In the data rows, the value 128 means zero.
The rows fall into hidden groups. There are 3 groups. Groups can overlap: rows of different groups may look alike.
The rows in order, each followed by its group:
[146 168  94 123 160 137 164 155 172 142 160 113  96 171 153 116 113 120  95 108  96 101 145 152 110  82 102 141 151 122 101 114 111  86  88 111 148 163 139 109 109 164 159  62 159 136  99 103 171 188 133 142 195 151 102 143 117 135 141 151 189 158 100 119 174 153 153 164  98 155 166  71  96 146 120 141 128 177 142 163 151 136] : bean
[113 153 151 148  74 155 174 111 150 158  96 147 160  97 146 158 103   6 119 174 146 114 125 136 141  25 151 213 181 103  94 122 113 158 127 200 211 140 109 153 103 161 163 102  62 141  93 178 142 187 152 160 117  47 159 154  61 128 172 143 131 119 117 159 186 158  92 181 156 122 104  70 178 207 183 187  94 178 153 139 181 174] : bean
[ 98 123 158 148 110 129  94 111  85 109  90 156 173 150 158 133  93 140 174 126  99 144 157 136 117 151 142 121 157 211  98  53 165 158 169  99  91 139 153 139 114  71 102 156 157 127 124 141 125 140 111 106  92 163 107  88 141 121 116 104 108 132 157 139 144 158  86 105 109 126 140 167  96  76  86 120 137 107 116  99  98 162] : hut
[ 96 173 104  15  87 123 167  43 138 201  90 154 169 201 108  70 202 105  83 201 129 213  37  29  96  92 105 137 178 146 108 103 123 156 123 171 157  94  73 134 179  84  73 106 111  63 110 164  56 114 203 208 179  67 138 172 161 125 105  96 106 138  84 146 160 166 150 134 204 148  89 164 173 133 181 115 144 115 219 109 160 124] : bean
[117 142 131 145 159 132 125 137 181 162 141 155 138 156 116 102 161  83  81 206  95 139 158 139 138 121  90 108 111 143 157 137 123 126 119 178 196  94 118 148 130 159 144 133 135 144  96 141 165  99  96 175 129  64 121 147 102 114 137 101 112 135 126 166  97 119 131 164  99  68 107  71  93 146 177 163 117  98 131 150 150 123] : comb
[194 164 193 117 156 176 203  52 174 219 169  16  29 210  42  23 131 150 174 154 193 198  92  70 107 115 183 172 111  99 109 135  47 127 104 163 142 216 214  20 106 151 153 155  69  51 126 149 135 184 143  97 165 154 186 157  62  74 137 178 105  73 104  61 140  94  99 255 172 112  88 140 128 119 143  97 134  98 104 216 121 137] : bean
[206  81  94 136 153  98  98 141 145 132 181  42  35 106  51  93 150 148 102 117 218 118 147 145 129 160 204 157 116 137 109 110 170 160 107 142 111  95 108 157 125 160 145 151 163 157 135  86 143 107 114 105 174 123 162 180 125 167 154 201 106  55 146 163  93 164 171 140 194  85  53 144 205 171 148 160 101  94 103 141 109 104] : comb
[109 146 108 141 159  92 103 150 160 136 157 140 115 114 162 156 111 154 119 101 122  97 149 156  94 156  93  87 115 105 106 129 155 149 138 103 135 142 144 137  86 157 169 140 154 155 110 126 159 149  91  99 159 160 103 139 152 152 126 153 173 143 110 153 134 154 161 125 123 145 143  78 109 151 122 143 106  89  97 139 168 144] : hut
[ 96 114  95  34  88 192 181  82 126 161  95 130 151 120 143 144 121 116 169 112 196 108  73 108 174 103 116 135 177 205  95  55 155  80 120 198 139 154 106  27 183  59  58  62 153 140 196  95  51 112 109 103 102 137 209 144  91  87 127 199 154  95  42 130 117 122 110 110 206 150  91 137 211 183 136 131 135  96 207 211 155  86] : bean
[100 118 115 150 166 156 107 155 173 143 188 151 104 105 157 160 110 139 124 105 188 102 132 146 114 107 108 130  94 160 189 148  98 140 120 101 137 127 137 137 108 161 160 157 152 162 135 141 125  93 118 103 151 122 102 166 161 173 136 179 179 127  99 161  99 146 169 111 186  80  55  75 173 199 166 171  92 169 130 134 109 138] : comb
[102  74 109 119  63 174 181 130 101 106 135 124 121 196 139  93  92 154  94 102 124  99 160 163 183 143 130 120 137 115 126 135  91  66  48 121  94 181 188  44 179 123  97 156  66  69 188 177 113 138 136 208  97 139 211 180  60 167 200 195 105  61 156  97 180  86 100 181 122  74  94 157 168 136 184 118 156  95 127 179  98 168] : hut
[121 125 121 146 140 118 107 151 107  95  99 129 149 121 147 145 116 156 141 102 102 106 160 157  94 148 129 116 134 121  93 109 157 154 151  98  95 119 141 151  86 125 149 151 157 139 108 113 152 150  90  96 120 131 106 105 111 119 135 109 106 125 151 137 129 159 107 108 106 163 168 152 100  90  88 118 135  95 101 111 138 146] : hut
[117  93 198 123  70  98 122 153  92  81  93 142 160 105 154 158  93 156 109 129 112 164 120 102 180 123 125 129 125 139 145 133 142 113 122 135 138 143 155 137 158  99  94  75  71 164 134 177 149 123 112 164  88 144 114 122 130 167 152  95 124 150 127 143 156 171  85 147 146 161 138 151 111  99 154 162  86 152 178 104  81 166] : comb
[144 109 120 138 163 102 101 156 129 109 113 132 140 102  92 121 153 150 131 140 131 109 155 153  95 150 162 137  97  98 118 141 158 153 145 112 105  95 113 134  93 148 160 154 162 145  98  98 145  97  94 107 117 103 106 120 116 112 125 110  99 119 153 152  94 140 133 101 116 137 142 162 131 106 109 111 141 106 106 119 104 113] : comb
[173  95 103 147 162  96 109 148 131 115 149 127 116 126  80 100 154 150 103 148 133 126 147 139  94 145 139 123  91 106 117 135 153 134 114 125 111  94 115 135  87 161 171 144 160 165 124 101 148 103  99 132 144 111 107 164 109 145 150 114 102 118 156 144  94 126 146  99 115  93 113 149 126 110 140 153 108  98 119 108 114 105] : comb
[ 96  73 118 119  58 150 126 153  89  80 160 141 118 130 158 143  99 154  84 135  94 126 159 146 182 153 114 103 125 114 131 139 101  60  50 109 106 203 200 136 159 131 113 158  67 101 206 180 125 154 105 178 105 155 194 174  99 159 168 110 129 143 145 139 188 126  87 126 101  95 125 110 110 130 184 117 141 102 104 125 109 171] : hut
[133 177 103  24 154  96 198  65 105 158  92  73 115 118  88 108 153 142 163 148 182 162  52  66 185 135 179 156 177 132 141 133 132 104 119 193 189 132 141 113 161  77  80  58 125  71 102  96  77  94 190 107 118 101 212 173 160  74  69 172  99  74 121  82  95 142  88 125 203 165 101 143 210 176 115 121 178 133 186 136 177  76] : bean
[141 141 125 148 127 157 143 156 118  99  93 132 153 124 140 138 119 108 100 126  95 113 157 152  94  81  98 139 164 117 100 118 120 139 135 132 129 119 140 150  86 138 159 118 141 123  98 123 174 183 123  99 125  61 104 111  68 104 153  95 105 135 153 136 155 160  85 100 100 164 172 134 100 103 102 131 138 149 129 122 170 153] : bean
[117 150 100 133 152 144 108 145 145 128 159 103  88 187 143  99  93 155 137 141 133 142 150 132 104 152  91  86 127  95  95 130 117  92  94  92 120 191 170  99 105 150 153 127 152 156 127 116 156 185 106 160 183 151 114 143 154 166 135 195 197 129  94 139 181 169 160 200 144 164 140  77 113 155 101 128 104 119 100 139 178 160] : hut
[195  81  92 148 145 130 123 147 102  94 158  78  75 100  97 128 121 155  94 106 132  95 148 157  98 133 136 131  93 108  94 120 126 158 111 118  91 114 131 145  99 158 161 128 147 154 176 100 144 155 150 103 161 120 103 177  83 169 185 128 101 109 154 124 127 150 136 125 127 114 119 149 119 108 137 149  88 110 124 104 140 126] : hut
[124 158  97 140 102 148 136  82 131 165 100 139 153 117 139 143 200 111 132 166 129 191  61  55  90 152 174 143 106 143 123 113 103 160 168 164 130 109  67 129 123 111 120 105  67  64 101 118  84 128 190 143 141 154 116 118 163  71  67 127 110 118 149  74 167  77 165 121  96 165 175 163 119  95 138  84 187 159 137 103 123  76] : comb
[112  82 166 144  97  97  98 142  87  86 107 133 145 128 153 145  94 128 147 115 117 100 158 162 184  98 123 146 105 114 186 174 100  58  94  91  90 124 140 112 182  93  77  99 115 165 175 182  98  96 146 163  85 157 133 108 157 168 135  97 101 129 157 162 105 132 101 134 130 137 133 162 107  88 129 145  89 191 147 110  87 164] : comb
[147 141  97 147 113 173 108 144 171 149 152 130 113 100 122 139 194 148 170 170 164 190  95  76  96 161 153 121  92 103 155 161  89 155 162  89 107 101 113 153  98 160 163 123 117 125  95  87 124 110 143 102 167 167 121 104 164  92  80 149  99  89 156 131 143  95 173 116 118 110 124 138 149 136  87  49 175 144 116 133 128  74] : comb
[109 158 119  88 108 134 161 101 100 127  96 147 161 167  98  87  91 150 171 116 106 116 140 142 138 152 110 102 181 136  99 102 156 156 171 119 137 191 190 160 150  88  93 126 156 119 123 142 132 161 111 126 121 134 148  91 151 122 107 102 148 163 117  85 168 103  92 107 114 151 154 115 133 141  82 116 127  94 104 101 172 150] : bean
[139 145 166 125  91  99 170 104  85 116  97  84 118  99 148 160 111 155 173 112 146  97 153 159 184 155 103  92 182 196 132  86 151  94 124 120 120 129 141  75 172  62  65 153 156 102 110 159 113  99 165 110  86 160 192 127 126  85  99 176 102  72 149  83 109  78  96 177 171 164 123 168 175 132  84 117 141 138 109 129 111 140] : bean
[192 182 204 147  64 105  95 140 163 143  88  72 118 138  84  95  92  63  93 104 126 200  94  68 184 151 148 125 171 137 111 112 144 147 165 151 165 193  98 143 178 108  88 149  67  71 122 157 154 183 128 103  88 133 154  83 135 107 109 110 200 196  67 141 184 169  85 177 108 155 161  77 154 183 145 158 120  92 144 157 165 149] : bean
[100 180 155 143 158 160 105 153 183 153 129 152 143 103 152 160 168  60  86 199  94 116 157 150 121 131  93 103 130 119 150 149 111 155 159 173 191  92  90 148 119 160 152 137 156  80 156 136 162 107 119 118 135  78 106 111 143  86  90 103 162 170  78 159  94 142 152 145  99  98 128  76  95 144 162 106 166  95 107 203 172 132] : hut
[161 160 147  34  94 219 115  45  98 167 183  66  51 184  47  41 141 148  98 161 191 100 121 140 179   4 186 252 113 131 138 133 119 136  85 186 160 147 142  44 165 108  95  67  91 131 122  85 122 164 175 208  87 161 212  86  83 167 183 218 136  67  31 157 139 128 170 121  94 111 140 149 113 102 144 137 138 138 218 171 151  89] : bean
[109  73 115 147 145 115 102 157 105  90 171 154 116 162 118 101 109 121 118 100 167 100 141 150 140 109 143 150  95 104 178 177 102  64  65 101  88 111 122 130 130 143 136 137 134 133 192 152  92  95 102 164 110 157 107 171 152 175 144 114 101 119 157 159  94 130 155 104 173  81  63 156 159 129 162 172  89 179 116 101  81 138] : comb
[ 95 105 173 148  62 161 122 155  85  74  93 151 166  97 153 163  92 137 103 102 108 140 136 125 167 137  89  94 171 161  93  83 133 128 142 114 110 143 162  99 150  89  93 161  88 156 133 180 160 163  97 140  88  93 145  95  71 134 171 136  99 100 161 145 168 148 101 145 105 165 169 162 122  97 115 123  95  92  98 103 103 169] : bean
[ 98 162 129 142 150  92 103 137 152 139 127 150 144 138 144 130 104 153 144 104 104 107 152 153 102 155  90  84 145  97 108 135 163 143 151  91 133 149 146 137  93 135 154 149 155 125  99 136 159 151 102 110 138 159 105  97 157 131 112 133 176 160 111 152 142 153 141 112 110 167 166  84  99 136  98 118 131  94 104 135 167 155] : hut
[ 97 121 153 145 134  91  95 140 110 106  99 155 167  96 155 165 112 153 154 101 107  98 157 160 142 153 122 108 127 127 130 133 151 145 155  93 105 112 135 143 140 110 111 156 151 142 109 145 132 102 120 100  94 154 104  90 145 125 114  99 107 134 154 157 107 143 109 111 110 162 164 156 103  89  99 123 122 134 109 104  95 152] : hut
[140 133 126 135 162  98  98 149 171 142 141 115 112  95 119 144 136 130  93 125 146  97 159 162  91 144 124 116  95 103 107 131 167 153 127 167 176 100 118 152  89 162 169 156 150 151  97 122 169 135  92 100 141  93 119 163 125 138 137 151 142 124 106 158 103 166 154  97 138 120 113  87 138 165 153 149 125  95  99 171 143 143] : comb
[118 137 181 150  78 120  92 138 103 101  94 151 166 122 147 144  91 153 128 133  94 177 145 110 150 153  91  87 160 139 105 106 155 163 160 103 127 177 167 154 125  97 111 143  92 145 116 180 158 168 102  98  94 162 114  96 140 156 141 106 166 172 120 162 180 169  87 103 112 160 162 114  92 112 112 134  99 100 143 110 119 174] : hut
[100 139 121 135 159  95 138  74  84 133  90 154 170 145 160 137 139 107 148 102  93  99 120 140 115 157 140 116 157 214 102  55 160 152 166 168 129 103  88 112 148  67  81 144 128  89 112  86  74  93 155 125 100 144 102 122 152  77  77  99 106 132 141  71  95  85  99 111 101 135 151 154  95  85 133 136 181 135 107 113 111 100] : hut
[149 121 123 140 163 135 100 151 161 137 134 140 132 125  84 102 170 145 109 175 139 134 150 137  96 148 138 122  90 100 142 154 130 146 135 141 140  98 122 143  95 159 163 150 160 146  94 103 156  94  96 129 127  93 107 143 126 116 120 116 101 114 140 161 102 135 155 113 117  94 111 130 133 130 141 123 140 116 112 144 114 109] : comb
[107  92 151 130 145  93 114 150 102  92 115 135 141  97 125 147 104 134 149 108 171 104 158 158 107 126 194 175  93 117 126 133 149 146 141  99  89 107 125 144  94 119 143 123 146 165 136 140 121 102 105 106  99 160 117 132 148 156 134 139 105 103 147 160 101 167 135 104 184 159 113 167 175 134 107 134 102 147 136 104  80 158] : comb
[101 172 166 155 105 134 118 155 147 125  97 153 166 145 144 129  94 106  99 103 100 154 145 123 120 127 100 110 175 102  90 119 136 135 145 128 165 169 133 145  99 131 144 148 102 108  96 172 166 183  91  96 114 124 116  98 115 125 136 102 183 188 107 163 186 169  90 110 102 166 170  74 117 161 126 147 119 116  97 137 174 171] : bean
[100 115 104 132 159 125 114 151 149 126 172 158 118 127 154 146 133 153 120 123 116 136 122 120 138 153  88  86  95 136 174 154 107 100 108  96 124 112 136 154 145 157 134 149 158 166 132 130 128  96 113 127 144 161 126 140 159 158 127 104 120 142 141 140  95  94 160 101  99  74 109  95 100 132 146 161  92 140 102 105 124 109] : comb
[ 99 102 176 131  89 109 100 151 101  89 102 155 163 100 145 157  90 145  92 104 105 144 132 122 138 157 127 108 122 110 111 131 147 148 131 149 143 136 150 148 105 126 141 130  82 164 124 178 159 148  93 135  91 115 102 144 107 164 166 103 128 146 138 160 160 171  91 111 135 154 142 134 108 109 154 163  88 100 130 112  92 174] : comb
[151 139 161 122 112  98 117  99  98 128  93  93 128  97 127 147  98 137 171 103  93  95 145 157 183 137  93  98 166 141 165 143 116  96 133 115 136 148 166 136 182  77  69 157 152 133 123 170 101  93 179 102  88 125 171  98 162 120  99 112 117 132 147 123 111  87  91 134 104 165 170 144 113 104  87 117 117 174 109 107  97 148] : hut
[202 121  93 149 157  95 193 154 113  97  95 107 137  96  66 108 198 143 141 220  94 172 123 100  94  51 129 179 123  99  94 124 177 158 155  94  76 106  82  86  87 149 163  59 136 119  97  93 146 102  99  97 147  55 103  95  68  76 135  99 142 159 130  69 108  83 108 106 124 140 138 168  96  75  84  87 178 108 213 104 161  75] : hut
[107  97 117 149 154 118 103 154 126 105 157 158 127 149 133 117 133 151 115 118 119 126 140 136 149 150  98  92  91 107 172 169 102  75  91  99 106 100 125 130 149 151 129 162 154 167 144 137 117  94 108 153 118 160 120 141 143 155 137  97 101 132 155 147  94 102 144 114 110  80 109 131 104 109 147 168  94 159 105 104  96 119] : comb
[147 127  97 147 130 127 114 125 128 131 122 111 120  99 124 143 182 116 168 131 154 163  84  84  92 154 181 145  92 100 124 146 132 156 169 113  94  99  81 143  98 136 150 128 101 122 104  95  94 105 137 108 146 157 118  82 158  89  82 148 103  95 158 102 135  95 173 131 117 154 152 169 148 114  90  68 183 144 119 106 113  74] : comb
[116 105  95 121 159 124 113 144 131 118 177 154 115 113 154 152 141 118 154 104 139 144  83  94 111 141 102 101  91 126 168 158 112 108 115  97 100 110 126 152 129 152 141 145 161 165 158  97  87  97 118 103 156 130 110 130 162 155 123 123 107 119 156 118 100  88 173 112 119  88 108 130 122 121 111 133  99 156 100  99 115  92] : comb
[107 130 124 144  87 206 131 144  88  86  92 139 158 176 153 113  88 149 134 120  92 170 157 121  93 127  92 104 173 156 113  99  69 137 139  90  89 182 187 155  88 101 135 144 131 145 134 140 154 184 110 116 119 148 105  95  89 137 159  98 128 150 142 116 187 162  82 116  97 139 155 146 100  93  87 102 113 137 102 102 167 169] : bean
[140  72  94 133 115 103 129 148  88  83 174 151 114 156 126 109 105 142  91 102 112 105 131 142 130 155  92  85  92 135 133 127 133  61  49 100  81 138 148 121 116 151 147 153 119 105 207 142  99 107 107 163 138 162 141 181 107 175 173  98  98 128 158 114 118 102 127 108 114  74 100 150  96  89 165 141 100 110 111 116 100 128] : hut
[ 94 147 132 145 147 149 173  85  87 130 126 152 148 184 157 111 137 146 155 110 102  96 142 154 102 127 135 133 181 236  96  36 165 154 164 153 112 104  87  92 130  62  90 124 134  57  95  84 105 118 119 139  91 151 103 145 111  70 103 102 119 140 126  63  99  94  84  97 126  86 101 138 114 112 158 158 193  93 126 107 129 105] : bean
[140 158 193 148  79  95 109 156 148 123  96  78 115 106 150 156  96  99  85 116 114 110 140 145 183 154 136 114 175  96 158 169 131 117 134 150 181 143 121 149 186 133  97 162  79 139  98 178 169 133 118 167  87 121 181  96 123 133 135 137 153 140 107 161 155 135  83 219 114 133 141  69 139 179 170 180  94 107 100 113 133 172] : hut
[ 97 110 168 133 148 151 126 156 162 132 155 152 126 133 145 137 105 155 101 103 161  96 155 163 157 112 120 134  91 106 198 189  85 114 115 146 171 108 127 153 141 154 137 112 111 165 106 177 152  95 132 161 101 159 103 156 160 167 132 123 152 149  95 134 100 168 159 131 172  91  72  87 147 173 174 177  89 175 154 137  80 163] : comb
[156  92  94 127 143  94 195 135 117 114 151 153 130 173 102  84 155 137  85 201 100 168 128 105 140  89 102 135 110 154 128 110 141  65  65 123 115  99 121  95 138 160 141  79 142 157 152 116 143 102 106 184 150 102 171 162  71 144 176 122 100 113 148  86  94  76 106 136 130  65  86 120 121 130 170 179  89  93 196 100 151  90] : hut
[ 97 158 118 113 116 134 155 136 120 116 110 154 157 144 130 119  95 151 133 102  98 112 150 149 120 135 108 111 173  96  93 128 141 155 161  90 126 178 170 149 113 122 132 118 144 136 113 144 155 173  93 109 140 161 134  89 131 131 129  97 158 172 121 107 173 122  98 106 106 164 168  87 122 154  96 125 117 105 108 107 178 156] : bean
[190  73  96 147 139 113 100 134 102 104 170  86  74 119  77  99 110 153  84 104 159  96 159 163  94 153 154 128  92 119  98 114 144 141  90 144 109 111 131 145  94 160 166 157 122 132 189 121 143 140 143 130 149 120 108 177  88 174 185 132 100 105 149 152 124 163 144 116 165  93  78 148 151 130 168 163  86  94 102 104 106 141] : comb
[110 131 152 147 158 134  97 110 119 133 107 149 155  95 158 167 122 126 176 104 119 100 140 152 158 117 121 132 115 127 179 163  94 124 149 105 116 105 124 142 175 101  85 149 163 133 107 133  97  99 183  98  95 138 107  84 163 114  95 101 107 131 150 150  95 108 137 112 113 159 162 156 110  97  83  96 137 183 117 100  84 129] : comb
[153 178 204 133 101 117 104 149 185 155 118  91 109  98 141 156  90  30  91 112  90 137  96 106 183 158 140 117 164 105 163 166 117 159 155 201 181 149  55 126 162 160 128 143  64 110 133 156 135 160 115 158  92  89 135 129 143 138 128  98 203 205  22  93 172 170 102 209  97 117 143 121 107 117 181 172 100  99 147 206 158 165] : hut
[205  81  99 141 148 150 159 143  96  91 160  73  71  96  96 128 126 153  93 110 112  99 128 145 104 105 115 137  98 120 100 113 122 158 107 106  81 117 129 143 103 159 159  87 156 151 186  88 134 157 165  96 176 125 101 178  73 166 189 118  99 114 157  88 126 126 131 136 105 111 133 151 102  92 128 133  90 134 166 106 164 110] : hut
[102 153 101  91 149 176 115  96 160 175 172 153 116  98 142 156 147  99 174 104 132 157  57  73 131 120  91 108 101 108 197 186  53 132 155 136 157 114 139 151 167 141 114 142 134 140 113  94  78 110 188 100 152  56 111  85 146 128 115 139 142 132 129 109 106  78 173 112 108 119 137 102 112 137  86  82 141 186 102 105 136  83] : comb
[120 176 100 136 133 122 153 154 162 134 161 150 122 115 155 153 175  53  92 205  93 132 138 131  93  74 121 160 144 161 106  91 162  97 118 149 170  98  73  99  83 146 165  54 161  64 165  92 152 145  92 108 190 107 104 110 144  79  84 134 193 172  75 152  98 126 172 104 108 106 127 107  96 119 140  85 186 130 156 215 144  99] : bean
[110 164 123 122 153 176 108  83 153 181 133 149 136 101 144 152 149 115 168 107 122 138  85  97 141 124  99 112 115  99 188 188  52 143 160 139 159 106 127 153 174 118  97 155 132 103  96  97  84 109 200 104 128  84 110  93 149  97  92 121 128 133 144 122 111  82 171 108 103 153 162 124 105 113  84  64 169 188 101 104 118  90] : comb
[100 123 112 151 141 201 107 140 172 153 180 148 107 110 153 155 148 121 163 101 206 137 112 114 103  94 150 164 100 125 204 181  39 137 142  88 121  96 126 149 115 159 155 155 157 159 107 107 113 113 169 103 148 127 112 131 151 149 126 189 145  97 121 163 113 126 159 103 182  87  63 102 192 192 123 102 125 190 123 138  91 101] : comb
[178 137  95 148 153  93 113 155 169 139 156  82  78 108 128 139 157 154 126 131 150 107 138 146 116 134 131 127  96 108  98 119 172 133 120 110 121  99 125 151 105 162 160 103 159 143  98  86 159 134  97 104 176 133 129 148 130 123 122 175 128  93 139 143  98 150 169 140 127 134 132 106 140 154 111 108 151 104 120 157 170 100] : hut
[138 167  98  94 112 130 182 116 166 165 146 141 126 111 156 157 193 145 175 172 109 198  46  44  93 140  94  98 114  99 122 142 140 160 172 130 133  95 107 155 106 155 156  57  84  93  96 105 112  97 136 137 184 144 102  83 161  75  71 126 101 109 152  63 123  76 171 129 100 138 152 125  96 108  91  58 189 106 173 113 178  76] : hut
[100 131 120 121 157  91 120  62  86 144  89 157 173 132 152 141 125  72 138 108 103 101 105 132 134 138 137 127 145 202 124  75 142 141 158 181 139 115  98 126 171  66  71 157 129 106 127  91  55  95 182 125 100  98 110 124 166  95  81 103 102 128 145  75  95  82 112 105  96 144 160 157  97  85 129 138 171 173 101 115  92  99] : hut
[ 98  88 150 145 137  95 100 137  87  90  96 147 160  97 138 152 109 121 168 107 137  95 155 161 135 124 180 166  97 143 138 125 146 117 134  93  75 109 111 121 136  94 104 127 153 160 149 138  94  95 125 110  90 159 101  98 149 147 127 107  99 122 159 155  97 145 113 107 149 164 138 166 140 109  92 122 109 171 126 103  82 148] : comb
[133 114 102 147 156  96 107 116 100 115 108 118 136 107 137 146 156 107 172 106 145 118 107 123  92 155 184 148  96 122 107 119 159 157 166 116  91  91  81 136  96 116 140 149 130 138 124  85  85  94 120 106 131 156 117  88 160 108  94 137 101  98 151 101 105 107 154 123 119 160 156 164 140 112  89  97 162 132 102  99 101  86] : comb
[145  98 112  32 146 101 206  58 176 217 102 123 142 207  39  24 153 113 171 143 153 102  84 118 104  82 208 214 145  96  95 129 173  51  75 137 132 166  97  59 149 138 121  70 108  97 198  88 169 166 186 208 189 119 135 173 158  91  82 102 201 202  92  72 129  78 150 113 201 137  87 120 200 185 112  62 174 120 158 188  83  93] : bean
